Here is a table of points, one per row:
[-30 -14 0 -4 -27 13 61 14 55 10 9 -24 -50 -44 75 -3 -44 15
 28 -48 -28 0 9 -1 7 -48 -12 -32 61 31 3 21 25 19 18 33
 21 1 13 -19 14 39]
[-43 -36 -7 6 -24 -25 -16 51 -21 51 -7 9 -2 -36 -59 19 -22 25
 -25 -17 10 18 88 -68 -7 8 24 15 -26 -27 28 15 6 -17 -16 -15
 12 61 2 7 -30 37]
[52 -26 -4 -51 14 28 -69 -25 81 -38 22 0 -6 -40 0 25 -34 -3
 28 50 -17 7 32 22 44 36 48 -37 -17 -9 41 -6 -30 33 -17 45
 -3 21 1 16 55 38]
[-35 -48 -27 -37 58 22 -19 -63 37 12 32 40 -5 10 -10 30 29 -11
 -2 -52 -29 10 71 -14 -11 32 -45 -18 -29 12 5 1 14 -10 3 7
 -4 -25 29 -40 5 -51]
[67 -39 -8 -3 37 -1 9 -13 42 38 27 -9 36 5 -18 5 -54 -24
 24 -83 14 -11 8 51 -36 22 -13 37 26 -5 23 18 -16 44 -7 -18
 -29 -12 -4 18 -65 28]
[12 -3 -47 40 32 12 -15 -5 -83 -51 -27 -6 -42 -48 -7 60 -34 7
 26 -12 -37 -30 -1 -11 -40 -2 -22 -3 -16 -5 -10 -15 -37 -28 20 17
 -11 -11 15 1 -13 10]
[-62 -3 60 0 46 32 22 -58 11 -3 -43 30 34 -73 18 19 -23 -53
 10 -13 11 15 -5 -15 -38 45 49 -59 41 -11 20 17 -18 -30 -3 -15
 40 24 -9 55 -31 25]
[-1 -23 13 5 5 26 -4 -16 -9 -36 -10 11 61 1 2 -42 -46 39
 -25 -16 -46 -22 25 52 32 -58 31 -12 1 -23 68 7 23 -4 0 -26
 38 21 25 1 8 -17]
[-33 52 -3 -15 13 -16 23 0 17 9 79 -21 34 -16 1 8 -20 34
 48 -13 14 -8 2 3 -16 52 37 53 -40 57 9 17 19 -9 20 -39
 38 51 -14 10 -9 50]
[-49 4 -65 -9 -79 -23 -1 -27 20 2 -31 15 45 -16 14 -48 -13 -40
 51 1 10 31 18 26 -11 -20 -35 -49 -19 -31 2 39 -11 40 -2 -20
 64 49 15 8 -47 -23]
[36 -39 18 47 32 -28 28 -20 -38 -5 6 -42 50 16 -2 13 23 0
 1 24 -45 36 -30 5 44 41 -63 -15 23 15 -3 30 -9 22 -28 -18
 4 -15 6 -44 -12 38]
[-28 52 16 -33 32 -22 -11 -27 -13 12 53 -32 -37 52 11 -22 13 30
 -31 -36 -60 -7 -18 16 -7 -38 13 -55 -48 -72 5 2 23 -26 8 -11
 17 21 -4 25 -13 10]
[-36 -10 24 85 51 11 6 -36 24 3 49 51 -12 -22 21 16 -43 12
 42 23 -26 61 22 0 -8 -53 30 73 7 -59 40 -16 12 38 18 19
 13 29 -56 -37 -3 10]
[34 -1 -13 15 -32 -19 5 -41 -13 4 7 46 18 35 1 64 -30 32
 -51 -50 28 -17 15 22 45 -21 16 33 30 39 -5 28 2 -31 -58 39
 63 -1 1 22 33 24]
[-24 8 -32 21 52 15 9 -11 -2 52 -65 34 8 0 -18 -25 26 -14
 -21 -64 -41 -30 29 40 -1 -12 12 27 25 22 5 52 -12 14 5 6
 14 5 -53 1 106 47]
[28 -16 -28 -14 -31 41 -54 -29 25 -7 -40 40 15 -7 51 50 12 36
 41 -18 2 71 -2 7 -10 17 29 6 20 -2 -88 -23 30 11 19 -27
 -16 21 24 -29 15 94]
[13 -9 -16 32 2 62 -29 14 6 41 6 -5 57 49 14 2 37 -1
 43 4 -5 -54 33 8 -1 -4 4 18 5 -18 29 -17 -34 -37 60 -23
 62 -69 48 -12 -33 10]
[-45 -60 -39 -7 -30 -10 -12 -45 9 11 -42 3 22 8 -32 -23 -34 22
 13 49 -79 -23 -44 -23 -16 -8 26 46 -9 -3 28 -6 51 25 -29 -81
 21 -32 -7 1 47 7]
[17 38 39 -12 -35 53 -83 -49 -29 52 39 -18 -38 -36 16 6 -52 -9
 11 -38 -68 -29 12 -31 29 14 -45 12 18 9 2 -4 -17 71 -9 -27
 35 28 -51 4 1 11]
[2 7 -15 -41 -49 -10 -8 -49 -57 39 29 -13 27 -39 6 49 22 8
 -28 28 -4 -12 -6 7 -48 20 30 58 55 -51 -7 29 -55 2 -1 18
 0 -9 -3 18 59 -20]
[-3 46 -45 -41 32 -19 11 20 -59 -7 5 13 -53 52 -6 -27 -1 -10
 40 48 -14 4 47 57 -20 32 37 -12 90 23 46 -13 7 33 -29 32
 35 25 -21 -56 -16 -7]
[-47 -48 8 41 -11 -17 -73 14 -37 35 71 -30 41 -21 15 18 -8 -12
 15 -38 -10 -2 55 70 -11 1 57 -67 17 38 -12 -32 -35 4 1 -45
 13 1 -72 -27 32 15]
[8 32 -4 0 23 3 29 42 6 36 19 60 25 40 22 44 21 -52
 21 -14 -31 -14 14 -31 26 39 -30 7 15 -48 -26 -3 -18 35 -21 -5
 40 15 1 0 67 11]
[7 34 -19 28 -42 79 18 18 70 -46 3 -33 -6 17 -22 46 -17 7
 11 -22 22 3 10 51 -41 30 20 -1 10 -39 -22 51 -4 6 -36 -50
 -16 -21 -58 -50 71 -39]
[-13 -27 -25 3 27 -54 8 -6 -4 -7 -6 22 52 -40 48 -30 -36 13
 -23 19 -23 -43 77 40 23 62 -54 -12 1 -60 -44 51 -15 3 36 -28
 53 30 -57 -35 20 42]
[-10 -24 33 -40 -17 0 -14 11 19 -16 -19 47 -10 36 18 -7 15 91
 58 7 20 -23 11 -22 -10 14 -18 2 15 -6 39 44 -38 -27 8 -1
 37 -19 -79 -9 30 26]
[-15 -7 34 -42 -23 -14 -10 -18 -15 -8 12 27 34 19 -45 9 18 -23
 30 2 74 -16 -2 64 26 -47 -20 17 36 6 -26 7 12 22 37 14
 0 24 -12 -36 34 -35]
[56 26 2 3 -4 -4 35 -42 -18 26 -25 54 47 -31 -20 1 6 10
 79 -5 -69 14 -7 -14 20 -5 61 -38 -60 29 -22 32 -5 12 -18 -3
 -7 -15 -82 15 -2 -20]
[-7 -6 -11 -24 10 -12 6 -17 33 90 -24 1 37 35 33 86 -17 78
 -40 22 -36 -11 28 22 -40 -2 31 -43 -9 24 -18 -23 -6 49 8 12
 64 -5 -47 -31 -19 -30]
[8 -15 -58 -16 37 47 -10 49 -12 7 25 -7 66 -40 14 20 -27 -23
 -15 31 6 -39 1 12 -2 -39 -20 -4 31 15 -32 7 64 16 3 31
 24 -8 -67 48 -40 5]
[-9 -82 13 22 -58 76 44 -16 -37 5 61 -8 39 13 4 -46 -31 -15
 -3 -20 -28 -20 21 -22 -3 77 60 3 -17 -13 -40 -55 66 -6 12 70
 16 20 -27 -31 22 11]
[60 12 6 -8 -4 13 3 18 39 -5 -47 -23 16 28 -25 -25 -7 -7
 -27 -15 -46 -10 65 -33 8 -16 10 16 32 -6 -20 -22 36 9 53 -37
 -7 13 -56 1 -15 27]
[46 -40 52 5 -18 -12 -38 32 -18 45 -1 55 -49 -21 -16 -26 -33 -11
 -28 -23 -15 -9 -17 46 -47 19 22 -32 -14 -12 -7 55 40 -16 10 17
 34 -33 -19 -81 -43 16]
[-22 8 21 70 -16 -18 -1 -33 25 7 8 15 -42 -2 -8 -45 -36 27
 -18 41 5 -46 34 -12 6 32 35 -11 8 60 -53 7 -42 67 62 4
 -25 -30 25 13 -2 -5]
[-75 -54 -5 29 23 97 6 10 -12 10 16 60 -22 41 3 51 10 30
 -18 14 17 -28 15 15 10 4 4 -8 19 28 -14 47 -26 53 -39 -39
 -29 43 -26 20 -38 28]
[-16 10 -29 6 11 -6 24 -44 20 72 -35 -10 -18 -15 -3 37 -20 -61
 4 25 82 -66 6 14 69 -24 55 -17 -3 -18 22 -15 4 -30 -23 -31
 12 -5 -8 -78 12 36]
[6 -55 -6 -38 33 53 -9 47 -18 3 -15 -29 15 -36 52 25 -20 -1
 10 -16 -26 30 27 -4 47 21 78 41 11 10 -10 87 -4 27 59 -31
 55 -12 8 -15 34 -40]
[-42 37 -81 -4 41 33 -52 -13 37 9 57 51 37 -22 -5 -61 -40 21
 -52 -37 18 28 -30 -12 4 18 8 22 -15 30 -26 44 10 6 15 1
 10 -11 -28 -28 0 6]
[5 -19 -29 -52 33 23 21 -54 -60 41 5 -40 25 45 -22 -6 -40 30
 37 -6 37 19 62 -2 16 -7 2 -34 20 -6 -13 51 27 -35 8 -29
 -25 -7 -18 12 7 22]
[20 -57 -33 0 12 -39 7 -28 42 -19 59 9 -53 -59 -2 10 58 -15
 1 13 -28 -19 -16 9 -1 -26 -10 21 23 -1 -17 -4 14 -26 32 -37
 59 46 -72 -11 -18 -5]
[35 22 -37 5 -42 21 10 -15 3 -4 21 66 12 -44 51 -21 15 -2
 -37 16 -28 16 55 -20 8 -5 27 -3 31 60 56 -11 7 -58 -14 -44
 -18 -12 -45 -11 -41 17]
[8 -9 -19 67 -27 -31 -17 22 22 59 32 10 4 -39 9 -32 28 19
 47 0 -10 13 19 10 23 36 6 -23 59 -34 27 47 56 14 -21 12
 12 -39 14 52 26 -27]
[-22 -25 -30 -17 -5 -14 14 31 -13 39 -27 9 0 -11 22 3 -26 30
 -18 -47 25 17 -59 -1 70 47 -13 6 3 -41 65 -59 -25 8 67 -13
 -20 20 -48 14 1 -16]
[17 -37 -27 -4 -34 63 32 -32 -20 33 35 -29 -38 19 -61 6 8 -47
 -15 14 12 52 28 15 1 4 3 -25 -30 13 19 24 -29 24 31 15
 62 -24 -48 25 39 59]
[-60 -12 -23 -18 -5 -44 -10 15 -14 -51 22 40 24 33 -23 47 -67 -34
 11 -12 -26 21 8 -30 42 -1 28 -11 37 -19 -31 0 4 36 8 0
 36 -81 -58 24 -23 23]
[16 -17 34 -9 18 -16 2 18 -11 23 -4 11 -11 7 98 -39 -34 -35
 -7 36 14 32 26 36 -25 -30 -13 58 -65 1 -20 -25 -1 2 -29 -20
 -5 -17 -11 69 17 17]
[-67 18 28 -3 -2 15 -15 23 53 51 -44 -54 23 -4 -34 17 -19 -13
 23 16 -46 4 29 25 15 28 -30 45 28 31 -16 4 -28 -64 -55 57
 2 -7 -23 -34 -7 -20]
[19 -35 -3 -36 29 24 39 16 8 44 49 31 10 -14 -54 -66 -59 41
 14 -9 -31 15 13 -18 7 -26 -11 -27 57 6 -62 -59 -75 -23 -11 -45
 53 28 4 -3 26 -24]
[-21 27 35 -38 -8 18 20 5 -8 38 48 45 56 -54 -24 31 -27 -8
 1 33 -50 0 19 29 -20 -1 -56 -19 9 2 44 -10 41 4 56 -38
 -4 -11 6 -1 65 29]
[-18 -1 -26 -4 -5 16 9 -37 14 29 -7 41 -34 -36 -58 29 -32 50
 19 -15 -26 4 46 109 25 57 -22 41 16 6 -27 -36 50 -8 4 -50
 26 -45 -22 52 -42 1]
[-13 19 41 -6 35 38 -15 -4 -8 -25 -37 -11 20 -83 3 -15 30 53
 9 -22 79 8 35 -1 -2 -17 -7 -9 6 9 -9 -40 40 75 -44 -2
 65 -30 -23 2 23 21]
[29 -4 -25 79 27 13 -43 -35 11 32 -27 12 13 43 -11 28 -69 -13
 19 -3 40 32 17 -17 -33 6 -50 -36 37 40 11 1 15 -56 19 -10
 42 39 -35 6 68 -29]
There is one direction along which these points spread out most. Take the direction at right angles to it along which they spread out most. Go by this last direction. Where along it does each point below lie, from 0 to 99? 50 is the average, and the first point above lies past it. One standard deviation of the points above along it is 16.
[60 12 6 -8 -4 13 3 18 39 -5 -47 -23 16 28 -25 -25 -7 -7
 -27 -15 -46 -10 65 -33 8 -16 10 16 32 -6 -20 -22 36 9 53 -37
 -7 13 -56 1 -15 27] 47
[-1 -23 13 5 5 26 -4 -16 -9 -36 -10 11 61 1 2 -42 -46 39
 -25 -16 -46 -22 25 52 32 -58 31 -12 1 -23 68 7 23 -4 0 -26
 38 21 25 1 8 -17] 34
[7 34 -19 28 -42 79 18 18 70 -46 3 -33 -6 17 -22 46 -17 7
 11 -22 22 3 10 51 -41 30 20 -1 10 -39 -22 51 -4 6 -36 -50
 -16 -21 -58 -50 71 -39] 76
[2 7 -15 -41 -49 -10 -8 -49 -57 39 29 -13 27 -39 6 49 22 8
 -28 28 -4 -12 -6 7 -48 20 30 58 55 -51 -7 29 -55 2 -1 18
 0 -9 -3 18 59 -20] 48
[-24 8 -32 21 52 15 9 -11 -2 52 -65 34 8 0 -18 -25 26 -14
 -21 -64 -41 -30 29 40 -1 -12 12 27 25 22 5 52 -12 14 5 6
 14 5 -53 1 106 47] 45
[12 -3 -47 40 32 12 -15 -5 -83 -51 -27 -6 -42 -48 -7 60 -34 7
 26 -12 -37 -30 -1 -11 -40 -2 -22 -3 -16 -5 -10 -15 -37 -28 20 17
 -11 -11 15 1 -13 10] 52
[-42 37 -81 -4 41 33 -52 -13 37 9 57 51 37 -22 -5 -61 -40 21
 -52 -37 18 28 -30 -12 4 18 8 22 -15 30 -26 44 10 6 15 1
 10 -11 -28 -28 0 6] 62
[-13 -27 -25 3 27 -54 8 -6 -4 -7 -6 22 52 -40 48 -30 -36 13
 -23 19 -23 -43 77 40 23 62 -54 -12 1 -60 -44 51 -15 3 36 -28
 53 30 -57 -35 20 42] 30
[46 -40 52 5 -18 -12 -38 32 -18 45 -1 55 -49 -21 -16 -26 -33 -11
 -28 -23 -15 -9 -17 46 -47 19 22 -32 -14 -12 -7 55 40 -16 10 17
 34 -33 -19 -81 -43 16] 45
[35 22 -37 5 -42 21 10 -15 3 -4 21 66 12 -44 51 -21 15 -2
 -37 16 -28 16 55 -20 8 -5 27 -3 31 60 56 -11 7 -58 -14 -44
 -18 -12 -45 -11 -41 17] 55
[-75 -54 -5 29 23 97 6 10 -12 10 16 60 -22 41 3 51 10 30
 -18 14 17 -28 15 15 10 4 4 -8 19 28 -14 47 -26 53 -39 -39
 -29 43 -26 20 -38 28] 73
[-43 -36 -7 6 -24 -25 -16 51 -21 51 -7 9 -2 -36 -59 19 -22 25
 -25 -17 10 18 88 -68 -7 8 24 15 -26 -27 28 15 6 -17 -16 -15
 12 61 2 7 -30 37] 42
[-18 -1 -26 -4 -5 16 9 -37 14 29 -7 41 -34 -36 -58 29 -32 50
 19 -15 -26 4 46 109 25 57 -22 41 16 6 -27 -36 50 -8 4 -50
 26 -45 -22 52 -42 1] 48
[-33 52 -3 -15 13 -16 23 0 17 9 79 -21 34 -16 1 8 -20 34
 48 -13 14 -8 2 3 -16 52 37 53 -40 57 9 17 19 -9 20 -39
 38 51 -14 10 -9 50] 58
